0: [ 77 203  84  63 193 186 136  92 220 191 103 100 118 163 176  91]
1: [ 99 157  98  23 214 236 110  96 145 183  90 136 156 167 104 141]
2: [155  80 140 149  74  99 121 131 102 109 133 101 126 109  90 140]
3: [104 142  88  45 172 119 143 116 217 191 120  42 113  49  51  89]
4: [129 127 143  40 158 172 127 106 119 150 106 122 139 133  86 135]
5: [152 148 125 131  81  85 145 151  71  72 125 128 103 141 145 124]
6: [149 111 153 140  65   0 179 142 181 110 146  28  80  37  89  91]
7: [161  69 140 105 109 132 150 113 182 195 153  25 121  61  37 137]
8: [188  12 177 154  84 102 161 142  55 128 159 149 159  67  16 166]
9: [117  98 146 182 151  87 133 155 184 177 177 111 138  92 105 119]
10: [129 109 129 217  92 129 108 163 103 102 131 167 127 188 215 120]
11: [122 101 144 241 126  60 131 188 148 120 192 140 120 102 121 105]
12: [167  43 169 203 100  79 118 165  71 120 186 164 160  92  62 140]
13: [171  59 157  38 111  85 161 134  77 113 148 131 130  60   3 142]
14: [115 171 129 132  93 100 129 125 124  69 109 143 108 160 210 110]
15: [118 104 146 248 136  39 115 191 148 129 203 137 127  77 123 104]
16: [108 166 125 127 111 174 131 111  62  73  89 209 127 198 207 145]
17: [128 104 133 171 105  90 116 130 174 150 151  96 123 109 128 123]
18: [154  62 169 185 128 114 108 155  31  86 158 208 166 131 134 148]
19: [145 109 148 217  80  70 111 160  88  86 130 138 134 136 158 139]
20: [135  87 159 255  94  35 134 178 142 135 187 102 135  70 104 118]
21: [140 122 139 115  85 117 144 100 153 127 108  46 107 107 116 138]
22: [156  89 159 152  91  51 154 150 163 116 172  53  98   9   0 127]
23: [ 87 128 114 182 128 104 132 119 255 216 157   8  86 109 155 120]
24: [130 119 148 137  96 192 108 106  28  88 108 192 153 206 215 168]
25: [156 107 150 167  86  38 133 143 109  95 149 120 108  80  98 138]
26: [106 130  97  46 197 255  87  77  90 187  72 192 181 230 134 178]
27: [ 92 188 109 112 143 120 116 132 124  84 107 179 126 174 191 109]
28: [162  63 165 144 114  98 150 129 151 166 153  74 138  75  53 130]
29: [111 109 148 178 132 220  92 110 117 183 133 140 170 193 160 187]
30: [138 166 136 140  84  64 146 129 129  73 134  90  91 107 173 103]
31: [ 83 227  86  32 145 194 117 109  68  62  60 202 116 213 236 108]
32: [101 118 126  65 193 229 111 102 114 198 120 162 186 170 111 150]
33: [107 101 158 174 138 227  90 103 136 189 123 144 181 187 174 182]
34: [162  91 157 127  35  85 166 111 167 143 129  33  89  59  75 140]
35: [151  88 144 163 106 138 116 134  31  98 142 221 159 163 146 151]
36: [128 126 130 189 155  67 127 173 161 131 171 118 140  59  83 102]
37: [120 151 133 138 127 109 125 130 117 122 116 129 119 133 169 106]
38: [148 191 130  76  85  25 160 154  67  16  97 129  78  98 134  82]
39: [129 202 126 151 106  61 141 184 101  51 133 162  93 126 195  77]
40: [113 157 123 128 162  77 143 164 200 130 155 118 124  66  93  85]
41: [135 116 100 164 122  89 127 138 131 108 141 143 120 127 165 112]
42: [ 61 213  88 110 196 148 105 124 179 146 112 128 117 151 184  98]
43: [174  71 160 100 123 155 130 111  60 132 120 141 161 107  48 181]
44: [ 92 187 109 112 150 112 128 144 127  80 108 166 113 169 187  95]
45: [139 108 170  70 125 145 151 102 148 162 124  70 133  87  81 147]
46: [161  81 157 181  87 105 136 127  95 105 136 124 135 133 140 155]
47: [137 128 135  98  94 205  96 104  51  91  95 172 139 205 192 168]
48: [111 189 107  99 106  87 130 118 156  87 105  93  84 150 180 104]
49: [ 63 233  81 117 156 168 117 101 207 157  89  88  91 201 255  97]
50: [140  99 136 146 113 149 133 117 141 140 153 131 126 125 111 155]
51: [139  84 136 192 129  68 130 157 214 194 198  32 106  56  59 109]
52: [123 123 131 100 152 191 110 120  87 127 104 161 145 194 170 134]
53: [ 90 219  82  51 169 188 115  90 139 122  73 177 120 195 183 129]
54: [ 82 152 114 209 182 147 108 173 139 131 165 208 157 162 183 101]
55: [ 81 222  81  64 178 197 113 109  57  59  71 238 131 206 205 104]
56: [178  63 178 123  37  84 173 102 153 156 118  30 103  60  58 161]
57: [ 96 167 101 183 170  97 119 148 182 148 161 137 106 122 152 103]
58: [112 173 102  74 140 180 139  71 148 151  99 113 120 173 186 130]
59: [ 88 173  92 200 149 135 100 158 147 128 142 185 131 178 235 104]
60: [139 136 135  84  77 101 143 108 123 103  99  87  95 117 151 115]
61: [ 87 218  80 149 179 140 112 156 141  76 137 200 119 186 241  87]
62: [166  75 171 193  85  99 137 140  87 106 162 138 148  96  97 150]
63: [ 95 176 117 100 179 171 112 149  91 101 112 242 160 174 148 123]
64: [ 90 161 108 150 182 177 112 142 139 153 124 178 153 176 173 130]
65: [100 139 141 132 140 139 111 124 128 128 142 119 138 121 113 127]
66: [ 39 238  85 165 191 157 114 147 223 148 131 151 120 185 252  90]
67: [127 130 137 168 127  82 146 155 151 120 160 123 118  45  74 103]
68: [ 95 177  89 149 173 180 110 147 127 162 132 179 126 170 188 107]
69: [146 120 129   0 102 238 152  31 136 175  50  58 115 157 117 180]
70: [191  26 172 104  78  94 144 105  95 130 129  72 134  58   0 145]
71: [133  96 116 161 129  99 135 136 169 146 145 116 136  94 102 123]
72: [111  93 131 252 168  80 102 183 181 152 197 143 144  86 111  92]
73: [110 182 103  98 139  96 136 143 165 123 112 100 115 104 121  93]
74: [162   0 182 206 121 130 111 135 149 227 201 108 160  92  50 181]
75: [196  68 197 132  67  35 161 162   5  46 130 153 133  60  48 140]
76: [186  16 173 200  79 136 124 125  52 120 133 126 166 113  66 171]
77: [125 180 100 138 113  50 138 147 134  72 126 135  94 128 179  97]
78: [ 73 249  89  57 184 198 106 118  53  73  63 248 134 221 228 108]
79: [ 99 151 119  75 145 202 111 114  97 118  93 176 142 188 204 133]
80: [152 116 128  91 131 146 142  96 143 144 157 115 136 108  60 157]
81: [213   0 184 169  65  37 151 153 106 129 186  88 124  23   0 140]
82: [118 191 109 147 133  66 116 155 122  63 117 139 105 133 188  92]
83: [120 134 123 135 132 121 111 131 116 134 134 162 127 172 152 132]
84: [161  66 169 115 114 139 143 117 107 132 131 112 141  88  69 154]
85: [164  86 143 137  84  76 147 139 116 111 137 113 126  53  30 135]
86: [149  89 147 207  98  42 126 147 144 104 175 114 118  70 107 137]
87: [166  81 141 192  58  91 118 152 131 121 144  77 106  85  97 128]
88: [ 80 151  94 144 199 211  94 138 108 140 122 227 169 192 183 139]
89: [101 145 114 219  99 106 107 138 131 116 130 119 119 152 209 130]
90: [162 118 141  83 138 137 127 135  51  93 118 187 152 121  69 149]
91: [133 146 166 110  48 107 152  94 136 121 101  42 102 107 133 148]
92: [119 202  91 134 136 106 127 122 154 104 106 128 104 151 196  94]
93: [140  65 140 123 130 108 151  93 184 203 170  71 123  72  41 132]
94: [118 147 128 215 125  35 142 196 176 100 177 106 112  62 145  81]
95: [144  68 132 136 148 130 121 113 175 183 148  56 128  81  39 153]
96: [143 123 130  49 133 194 103 103  26 110  96 186 153 147 110 136]
97: [115 138 130  14 156 255 127  99  41 112  67 207 164 202 113 181]
98: [134 119 128 167  74  99 127 137 161 139 127  57 103 100 130 114]
99: [116 186  88 148 138  71 133 177  89  64 116 159 115 130 167  92]
100: [ 93 170 109 140 187 221  97 139  52  95 120 255 179 227 215 132]
101: [148 113 130 172  81 102 123 132 155 140 121  63  99 115 134 108]
102: [129 142 125  91 160 122 133 126 106 121 128 145 122 108 106 127]
103: [ 56 179  84 242 171 104 116 153 255 184 178  94  97 138 235  78]
104: [144 138 139 144  76  50 138 132 109  90 130 101 111 107 159 105]
105: [106 141 119 197 115  88 116 150 161 112 157 134 118 135 185  98]
106: [118 192 124 161 108 144 118 127 110  79 103 158 119 180 224 132]
107: [136 115 150 214  89  69 116 152  89  74 128 141 139 135 176 126]
108: [ 94 199  96  76 183 148 119 128 130 130  97 136 127 162 147  90]
109: [ 54 176  80 255 177  95 121 168 255 198 198  86 102 135 221  79]
110: [ 97 183  89 160 179 205 105 148 123 150 117 189 155 184 190 111]
111: [103 178 119  74 178 201 104 127 110 134 118 197 153 187 161 131]
112: [146 132 120  90 111  86 160 127  98  96 124 130 124  97 113 134]
113: [129 189 124  16 145 132 143 109 127 142  66  80 114 143 132 103]
114: [152 107 157  58 127 124 135 102  95 109 105 113 126  98  53 148]
115: [106 177 118 126 129 110 130 159 118 102 119 148 119 149 162  94]
116: [103 122 116 225 158  73 140 156 255 205 195  44 116  79 108  91]
117: [ 80 155  76 156 169 166  97 131 202 156 129 130 129 168 189 102]
118: [104 122 111 114 167 180 124 113 130 158 127 161 148 150 145 142]
119: [ 99 118 105 112 170 186 120  90 255 255 148  36 122 128 121 119]
120: [158  56 157 203 110  87 153 131 192 184 190  84 121  53  42 146]
121: [155 108 156 197  80   0 145 155 194 121 163  12  80   8  78  87]
122: [130 180 135  39 137 130 152 114 137 119  80  81 115 125 138 117]
123: [163 109 143 174 102  40 144 140 111  81 147 113 116  78  97 129]
124: [113  87 129 162 178 128 114 123 210 207 187  91 147  96  68 137]
125: [ 91 180 104 136 175 167 114 135 153 151 133 160 132 179 195 123]
126: [119  97 131 193 139  91 134 141 204 183 173  70 122  93 131 121]
127: [ 99 176 101  49 185 166 134  91 192 165 103  89 108 123 108 126]
128: [120 164 104 131 170 112 124 140 110  89 127 198 133 150 182  89]
129: [141 116 120 161  86 114 121 147 153 141 130  63 108 112 119 118]
130: [153  26 150 150 159 151 116 111 133 196 176 113 160  95  24 168]
131: [135 179 112  47  87 106 135  85 129 108  73  82  84 134 158 127]
132: [177 117 162  98  75  60 163 129  45  66 103 116 104  84 101 137]
133: [157 128 110  70 128 135 139 105 108 116 110 132 120 132 107 126]
134: [138  62 150 105 144 189 144 113 123 194 140 129 149  99  38 155]
135: [157  98 148  52 114 127 144 108  66 102 117 134 140 104  51 150]
136: [129 113 115 198 123 140 110 143  90 105 135 181 143 154 150 133]
137: [106 163 100  94 146 148 121 128 161 137 118 117 117 148 174 125]
138: [127 143  94  81 149 186 103 103 102 127  90 161 134 181 171 120]
139: [128 120 140  85 110 222 105 103  69 114  91 168 149 208 189 172]
140: [171 120 148  65 121  98 150 106 134 136 103  65 115  87  72 134]
141: [101 190  85  96 137 199 122  81 118 120  66 150 123 210 230 124]
142: [150 105 143 201  94  52 144 143 129 112 164 112 121  92 124 137]
143: [141 102 135  36 125 198 111  63  79 134  72 148 143 159  93 167]
144: [132 103 142 116 115 160 129  89  92 117 118 146 146 142  93 180]
145: [132 133 123 104 149 132 127 105 160 156 124  97 123 113 104 107]
146: [154  66 134  89 125 157 115  82  91 147 134 178 159 140  76 192]
147: [ 90 242  75 111 149 131 125 135 102  47  79 173  94 208 255  75]
148: [145 117 144 107 106 135 127 121  31  72 107 204 155 169 141 164]
149: [198  26 180 197  61  35 133 154  33  81 163 159 141  83  40 155]
150: [140 138 129  92 125 134 146  96 174 144 113  51 117 104  98 124]
151: [104 143 116 148 132 134 146 109 236 178 122  44  93 151 195 113]
152: [161 137 138 113  89  40 166 164 116  74 119  90  84  87 122  98]
153: [ 48 255  72 110 200 180 105 141 154 108  76 183 123 219 255  73]
154: [157 114 166 155  58   0 172 143 174 109 157  36  76  29  78  95]
155: [117 138  85  71 153 146 146  90 191 170 116  71 112 113 118 114]
156: [161  81 144 130 119 135 108 127  42  89 133 189 158 145 118 152]
157: [102 139 107 174 144  61 145 139 255 182 179  23 101  57 122  76]
158: [120 159 121 178 118  78 158 158 196 141 154  82  87  94 133  78]
159: [ 93 156  99 122 174 203 104 142  87 122 102 208 158 198 207 109]
160: [169 121 142  57  87  48 175 111 146 128 117  36  99  26  14 110]
161: [128 125 152 144 107 158 130 126  71  93 118 191 141 135 134 136]
162: [193  56 165  73 115  99 128 129  10  80 130 173 153 106  44 151]
163: [150 113 137  82 124 152 135  99 129 156 132 125 132 115  57 157]
164: [116 142 122 134 158 118 141 145 128 131 144 158 142 136 121 114]
165: [126 126 130 140 116 177 121 105 113 135 116 137 136 170 178 152]
166: [ 82 207 100 114 196 155 121 124 200 172 119 109 115 143 180 101]
167: [149 123 144 132 104  47 158 156 166 114 148  79 109  64  86  84]
168: [131  82 123  85 150 200 122  75 151 181 129 129 167 127  59 168]
169: [109 125 120  31 177 242 116  91  91 156  93 184 160 192 125 156]
170: [163 111 145  78  78  78 144  96 110 103 105 100 113  98  95 147]
171: [ 98 150 123 148 158 117 123 143 153 136 153 134 121 132 134 136]
172: [ 82 133  99  89 185 228  96 134  89 130  96 201 181 201 145 126]
173: [143 145 125  29 131 124 150 105 116 132  81  93 129  95  85 129]
174: [168  56 164 210 103  87 108 156  95 134 184 142 160  97  73 144]
175: [149 158 121  60  92 106 143 106  78  75  77 122 104 133 124 120]
176: [112 185 103   6 170 250 127  85  72 126  34 198 143 234 171 156]
177: [158 114 142  38 126 109 148 110 102 119 104 108 126  93  34 129]
178: [ 90 134 104 211 132 127  89 177 214 155 163  80 118 119 176 109]
179: [157  51 164 197  86  54 153 143 188 177 195  36 123  46  57 121]
180: [159 165 139  91  72   0 158 152 113  42 107  60  84  47  88  87]
181: [195  64 163  80 117 103 130 125  13  94 134 182 153 106  27 146]
182: [162  54 146 179 100 155 116 110  75 128 160 167 167 138 116 192]
183: [130 134 126 105 147 127 120 122 147 156 127 108 119 116 113 138]
184: [122 165 115  77 135 129 134 129 133 126 103  76 105  98 124 114]
185: [180  33 164 104  97 119 128  87  98 145 140  77 141  76  12 159]
186: [155 110 157  64  91 130 129  89  63 103  96 126 139 130  96 165]
187: [121  95 131 114 145 200  94  92  77 121 104 177 158 184 151 171]
188: [156  46 154 112 114  96 144 116 174 192 171  65 129  72  22 153]
189: [133 135 132  96 129 134 137 109 161 159 109  89 122 117 130 134]
190: [137  95 141 221 116  59 132 156 224 181 196  23 104  49  59  89]
191: [100 202 109 103 141 123 115 132 154 114 106 127 109 154 186 108]
192: [ 94 192 104 159 129 129 113 143 148  99 117 131 102 181 224 103]
193: [154  82 155 154 119 122 120 137 124 153 152 136 141 120 116 140]
194: [105 148 111 149 157 129 114 128 133 149 140 148 114 164 156 122]
195: [219   5 193 165  53  65 152 119 111 151 179  57 141  32   4 167]
196: [142 129 125   0 115 145 115  79  96 117  62  99 118 138  92 137]
197: [131 169 123  43 133 174 119 114  23  53  80 216 135 171 148 124]
198: [142 145 135 153 121  81 144 154 126  94 148 141 109 123 148 116]
199: [110 124 103 129 158 180 105  98 172 192 137 114 138 163 160 132]
200: [209  35 214 136  43  26 162 156   4  41 147 172 145  52  29 144]
201: [106 123 132 147 210 218  80 164  46 142 152 255 208 197 161 137]
202: [ 73 180  83 198 174 166  89 159 143 122 145 214 154 196 226 113]
203: [115 128 122 211 120 126 101 140 130 126 129 140 133 175 211 134]
204: [124 147 126 119 144 115 133 155 111 122 135 159 143 130 133 110]
205: [ 51 255  68  27 194 255 109  93 153 139  52 168 122 255 248 123]
206: [120 155 150 147 110  54 156 150 138  99 144  95 118  83 121  96]
207: [119 102 154 135 116 136 137 111 131 148 138 113 134 122 137 147]
208: [109  94 134 146 113 128 147 105 163 167 130  70 116 131 131 129]
209: [154 160 108 175  97  11 149 155 201 107 158  53  81  49 139  82]
210: [174  32 162 237  94   0 156 152 255 198 226   0  98   0   7 114]
211: [111 177 125  17 133 178 133 123  43  67  68 205 146 154  99 140]
212: [144 117 136 148  97  85 165 107 226 176 136  32  91  70 103 119]
213: [ 94 169  75 172 174 204  84 124 141 136 126 216 142 225 243 136]
214: [121 107 125 173 131 136 112 126 174 159 161  91 126 109 133 141]
215: [128  99 129 106 135 208 112 110 109 154 125 158 153 176 122 160]
216: [116 134 125  95 145 134 135 120 148 152 122 108 127 137 123 118]
217: [156  85 154  69 131 115 149 110 123 132 138  88 145  84  14 138]
218: [ 93 160 102 146 133 120 128 112 212 157 120  47 103 125 158 102]
219: [127 122 104  39 163 247 118  76 113 185  91 122 160 192 122 162]
220: [ 80 203  80 136 174 160 115 142 177 112 104 140 109 174 225  98]
221: [111 157 130  92 130 194 112 121  46  97  98 223 142 196 195 146]
222: [148   0 174 216 133 140 119 129 149 226 192 114 177 102  41 184]
223: [110 163 108  34 167 111 147 119 223 191 114  40 101  54  51 103]
224: [144  38 169 165 116 133 137 126 151 188 171  98 142  77  63 157]
225: [159  94 165 194  54  33 134 184   0   0 142 216 127 111 114 142]
226: [120 200  94 110 157  79 140 150 177  98 128  94  88  95 131  91]
227: [109 142 128 127 149 106 123 133 156 128 146 138 110  97 104 124]
228: [118 147 114 146 158 149 109 128 140 145 142 162 134 177 177 135]
229: [162  60 143  82 111 166 103 101  96 153 118 126 136 113  47 165]
230: [120 155 111 198 122  79 123 157 193 123 155  81  99  90 142  79]
231: [ 78 146  89 128 203 207 103 127 150 175 128 177 153 188 160 106]
232: [165  60 162 208 108  38 156 166 127 129 200 122 133  42  47 109]
233: [135  93 155 246  92   0 149 188 200 134 194  44 108  35 105  91]
234: [119  79 125 148 126 209 110  77 138 178 128 137 150 163 116 198]
235: [153 102 155 102  72 123 142 110  76 100 112 114 115  98  86 156]
236: [120 139 111  97 162 220 104  88  95 126 105 176 147 206 145 169]
237: [108 157 109  89 164 234 102  89  80 126  82 190 155 217 170 168]
238: [ 97 192  92  83 143 155 114 117 180 135  93  92 106 143 184 111]
239: [140  54 171 188  90  69 134 147 130 148 176 113 118  78  59 136]
240: [132 131 132  46 137 187 126 111  25  85  74 216 169 166 141 132]
241: [111 185 127 157  98 148 115 127 118  97 105 130 114 193 220 143]
242: [107 179 110 165 143  78 133 181 103  55 129 156 137 120 158  81]
243: [137 130 133 197  69  29 141 148 173 112 152  57  90  75 133 109]
244: [155  75 155 127  84  48 155 147 137  94 151  86 116  26   7 120]
245: [156 140 127 183  82  39 140 166  98  38 141 144  98  90 128 119]
246: [129 108 119 199 103 134  87 173  99 114 136 180 139 139 165 120]
247: [143 127 148  71 155 125 130 140  82 121 124 145 149 108  68 118]
248: [127 114 144  75 118 128 156 107 161 151 128  43 118 111  96 128]
249: [152  63 141 139 123  94 148 125 162 160 157  82 130  52  29 124]
250: [121 131  99  70 146 150 145  97 164 149 109  92 110 122 141 122]
251: [113 146 131 105 147 174 109 127  45  94 104 219 139 191 179 147]
252: [127 192  94 135  82  97 138 111 164  95  95  75  72 137 221 103]
253: [146 178 150 145  73  41 145 140 135  79 124  91  87  98 183  99]
254: [161 130 147 191  77  25 141 155  98  50 154 118 109  72 101 112]
255: [117  52 149 132 172 200 116 132 132 212 172 162 192 141  64 163]
256: [142 102 138 161 154 109 124 144  58 113 159 193 157 122  86 139]
257: [131 144 126  19 143 137 140 112 168 151 118  93 126 106  66 128]
258: [128 137 100  91 139 178  99  96  90 128  89 160 150 189 168 134]
259: [156 138 145 119  99  92 125 159  78  52 103 142 105 114 116 105]
260: [142 129 143 137  83  55 152 141 123 102 127 105 111  89 119 109]
261: [120 133 117  59 157 208 128  97  88 159 102 167 157 168 137 153]
262: [137 122 142  98 106 126 141  98 105  99  92 124 123 132 126 137]

[162  38 156 173 114 136 133 118 139 162 160 110 164  74  55 140] 224 28
[200   5 187 174  46  57 164 129 107 152 175  45 149  32   0 164] 195 81
[ 90 132 120 163 170 188 109 135 133 134 135 194 148 153 167 127] 64 228
[149  50 129 126 157 166 104 129  46 118 145 196 190 138  81 158] 156 256
[106 114  94  50 195 255  77  78  84 180  71 204 178 252 154 171] 26 169
[197  15 175 197  66 118 126 141  49 118 147 127 158 100  64 156] 76 8
[168  73 151 140  73 132 111 146  50  70 120 160 141 133 100 146] 156 161
[123 132 142  38 150 234 126  93  29  93  61 203 165 200 128 177] 97 240
[172  75 150 139 106 118 126 144  13  67 117 191 161 143 114 163] 156 35
[124 133 122 199 151  54 124 199 167 133 179 121 127  73 107 104] 36 94
[182  26 160 179  67 128 112 128  53 105 144 125 160 107  53 183] 76 8
[154 122 152 170  91  41 162 127 154 110 159  72  93  61  84 116] 167 243
[116 119 115 217 112 154 106 145  97  93 115 173 122 194 235 135] 10 203
[150  69 155  85 138 195 150 118 101 167 134 142 159 108  44 163] 134 229
[121 170 114 143 102 109 123 131 116  83 101 150 120 166 224 100] 14 106
[100 121 117 115 164 166 136  95 255 255 148  25 126 120 114 133] 119 23
[157 105 150  16 127 209 116  73  88 131  53 146 146 158  75 170] 143 196
[123 195 115  26 123 183 120 113   0  41  45 233 132 217 190 123] 197 31
[165 139 129 132  79 109 138 129   1  34 104 192 130 150 148 150] 148 5
[163  89 155 150  75  28 171 168 166 122 170  47  93   0   0 117] 22 244
[114 161 114 128 157  77 147 162 197 143 159 105 110  66 105  67] 40 158
[207   0 160 200  75  31 150 163 107 126 198  95 135  23   0 146] 81 195
[157  64 145 149 109 152 128 128  67 129 151 148 159 142 101 172] 182 156
[115 189 110  86 105  90 130 117 135  81  92  98  92 142 178 111] 48 131
[125 134 139 146  96 145 121 119  61  81 116 195 124 153 142 137] 161 148
[ 96 128 107 212 163  76 127 161 255 207 186  55 107  90 129  88] 116 157
[109 152 111 178 116  96 134 149 176 103 129 127 103 127 192 104] 105 41
[ 95 186  87  76 130 208 122  82  96 115  78 165 120 220 221 146] 141 79
[ 93 166 101  80 184 202 110 123 108 133 118 215 140 193 174 144] 111 79
[137  68 150 115 143 180 146 114 118 175 138 147 139 103  48 156] 134 163
[116 142 122  43 167 255 112 104  32 106  69 225 168 207 131 178] 97 237
[167  34 166 154 102 224 104 115  49 156 135 167 165 159  89 191] 182 146
[ 76 155 114 138 202 215  88 130 109 145 122 214 154 197 192 145] 88 159
[ 83 193  92  72 178 141 128 136 157 123 101 129 113 144 139  82] 108 191
[173  22 182 163  81 114 147 134  64 111 153 164 159  73  42 171] 8 76
[ 87 212  84  68 183 185 109 118  56  64  84 235 130 206 190 112] 55 78
[129 106 133 180 106  81 150 109 223 184 159  26  95  82 116 104] 212 126
[177  15 173 161  92 108 151 123  76 122 149 150 154  67  20 169] 8 76
[145 199 113  64  81 101 147  89 124 100  69  67  82 127 170 114] 131 60
[ 96 188  98 109 149 119 133 113 215 150 117  69  91 121 174  84] 218 238
[123 104 130 145 132 149 120 109 173 170 150 101 136 123 115 139] 214 208
[107 149 114 151 153 144 104 127 140 144 132 161 126 175 173 133] 228 194
[134 117 138 129  92 191 102  97  22  89  96 197 148 211 206 177] 24 47
[ 99 161 117 200 169 138  96 172  82  76 165 234 145 157 192 141] 54 136
[153  73 167 160  69 110 129 131 104 114 131 108 132 105  87 148] 2 62
[ 75 205 103 161 182  99 132 161 215 146 155 126 116 133 160  83] 57 166
[128  88 143 138  98 143 148 116 163 161 130  69 125 129 141 120] 208 207
[ 98 221  86  59 160 128 145 124 175 133 112  93  99 111 121  90] 73 184
[128 151 124  49 140 179 127  94 135 163 106 110 131 140 123 140] 4 250
[135 210 110 154  84  13 165 164 186 101 134  40  54  44 135  56] 209 243
[114 168  98   9 181 229 132  78  73 127  53 180 151 209 155 158] 176 169
[105 181 110  92 127 194 129  97 133 126  88 111 112 164 182 147] 58 137
[ 82 200  90 129 150 162 116 130 189 141 100 124  93 172 212  99] 220 42
[ 58 255  85 102 167 116 148 156 186  99  85 128  86 166 233  64] 220 191
[ 69 190  83 199 193 174  78 150 136 121 141 224 151 203 237 106] 202 213
[114  57 157 151 183 196  96 140 152 211 181 145 177 120  73 161] 255 130
[128 129 111 128 136  96 152 122 220 180 159  56 112  68  80 104] 212 157
[ 85 209  82  51 166 205 119  90 146 123  72 172 121 202 196 136] 53 141
[136 125 138 204  82  17 149 142 176 115 156  53  80  71 144  95] 243 209
[140 106 160 149 110  30 149 141 142 102 158  81 111  67  62 106] 167 123
[129  96 131 148 137 149 143 113 170 173 126  89 128 130 122 146] 208 214
[152 133 155 153  83  48 148 150 125  96 140  99 111  73 105 110] 260 123
[106 127  97  28 183 255 111  75 114 193  86 125 143 201 128 157] 219 1
[146 127 131   2 108 235 138  33 126 182  66  66 112 165 110 179] 69 219
[117 121 142 162 145 128 138 123 190 163 158  95 128 112 126 140] 214 17
[128 133 119  46 161 171 141 104 126 156 107 113 137 125  83 128] 4 257
[156  97 142  88 161 129 131 125  58  90 109 186 147 113  56 142] 90 247
[154 148 132 105  96  28 158 158 112  56 105 112  97  81 126 103] 152 260
[147  77 144  70 101 205 138  85  93 152  82 128 144 172 119 164] 143 215
[ 61 248  51 115 153 162 103 128 232 147  83  89  76 163 235  68] 49 220
[127 127 117  52 169 255 112  78 106 173  89 135 146 175 110 168] 219 169
[122 102 140 164 122 103 143 133 191 180 161  58 123 108 126 119] 126 17
[124  96 167 255 100  53 136 174 166 132 188  98 149  67 108 118] 20 15
[123 138 131 142 122 160 112 107 104 145 110 147 130 166 190 158] 165 83
[114 183 117 148  81  81 129 114 154  96 110 104  84 140 220  92] 252 48
[ 94 177 101  92 151 179 122  88 182 164  91 115 106 181 190 126] 58 238
[ 95 159  76 170 168 148  95 130 179 155 123 118 125 160 168  93] 117 194
[116 161 122 253 106  23 127 182 168 118 168  99 103  98 198  82] 94 230
[129  92 139 131 102 130 138 104 135 153 129 106 127 116 139 137] 207 208
[181 119 174 200  49  20 141 191   0   0 136 203 137  91 127 135] 225 75
[ 80 126  99 232 238 199  66 188 165 191 211 209 179 166 127 116] 54 231
[149 101 152  98  72 144 141 104  92 112 102 109 124 103  93 164] 235 186
[141  96 118 121 114 143 140 117 123 136 142 143 135 140 118 158] 50 207
[129 126 147 188  96  29 148 153 192 140 178  54 116  61 105  99] 243 167
[ 94 162  98 145 171 216  89 137  46  86 118 255 179 226 209 136] 100 159
[152  72 167 167  68 130 127 102 108 131 143 136 133 116 133 168] 46 193
[104 161 113  96 162 149 125 157  67  76 113 196 156 158 147 102] 63 128
[167 162 144  70  75   0 172 143 115  56 107  50  83  35  79  79] 180 152
[127 206 116 154  96  28 154 165 191 100 143  57  71  53 152  54] 209 158
[173  47 154 204  69 109 120 135 104 122 159 124 142 111 105 161] 62 46
[139  88 124 195 138 170  87 129  56 102 143 238 170 206 173 156] 35 136
[129 125 127  75 152 142 132 129 106 113 124 162 136 126 104 130] 102 133
[147 105 155 144  78  59 154 143 114 104 124  82 111  79  94 100] 260 25
[ 55 253  74  54 218 255  92 108  84 103  60 247 156 255 255 118] 78 205
[125  89 136 145 130 195 120  80 152 206 131 109 152 144 118 177] 234 199
[120 255 106 125  61   0 188 146 177  32  96  72  33  73 190  49] 253 30
[ 84 221  80 150 182 127 108 164 124  94 129 215 120 166 253  72] 61 59
[101 165  98 218 139 127 111 167 141 110 157 167 138 174 226 120] 59 203
[ 68 215 101 168 180  90 127 157 208 122 160 133 116 138 180  78] 57 42
[117 144 143 116 154 170 118 113  90 124 111 174 148 178 139 155] 52 187
[113 100 139 146 208 219 100 156  51 127 156 255 213 204 151 156] 201 88
[ 61 115  98 246 235 198  70 187 178 198 213 217 178 161 124 110] 54 231
[ 97 190  84  45 161 196 125  88 131 136  77 156 132 187 175 124] 53 58
[ 79 170  99 138 174 176 119 150 111 110 109 194 147 200 228 112] 159 110
[139  79 145 118 107 149 135 125 109 152 119 111 150 105  66 152] 84 163
[169 122 126 128  70  87 139 147   9  29 101 194 136 145 132 141] 148 5
[118 157  97  88 154 134 121 125 155 145 114 132 116 155 149 121] 137 216
[ 82 173 109  78 178 255  97  85  84 140  86 209 165 249 205 169] 237 236
[140 127 136 128  80 101 148 109 161 148 118  50 104  94 114 122] 21 98
[131 136 121 197  94 120 107 136  86  60 129 198 133 160 210 116] 10 136
[103 176 112  95 163 159 135 154 104 100 118 217 136 155 147 127] 63 111
[139 179 105 118  72  81 134 110 165 100  99  69  69 131 209 104] 252 48
[167 116 144 152 114  81 137 162  97  97 146 149 118 112 146 112] 198 41
[156 102 158 202  46  24 131 156  93  50 152 105 117  89 120 132] 254 25
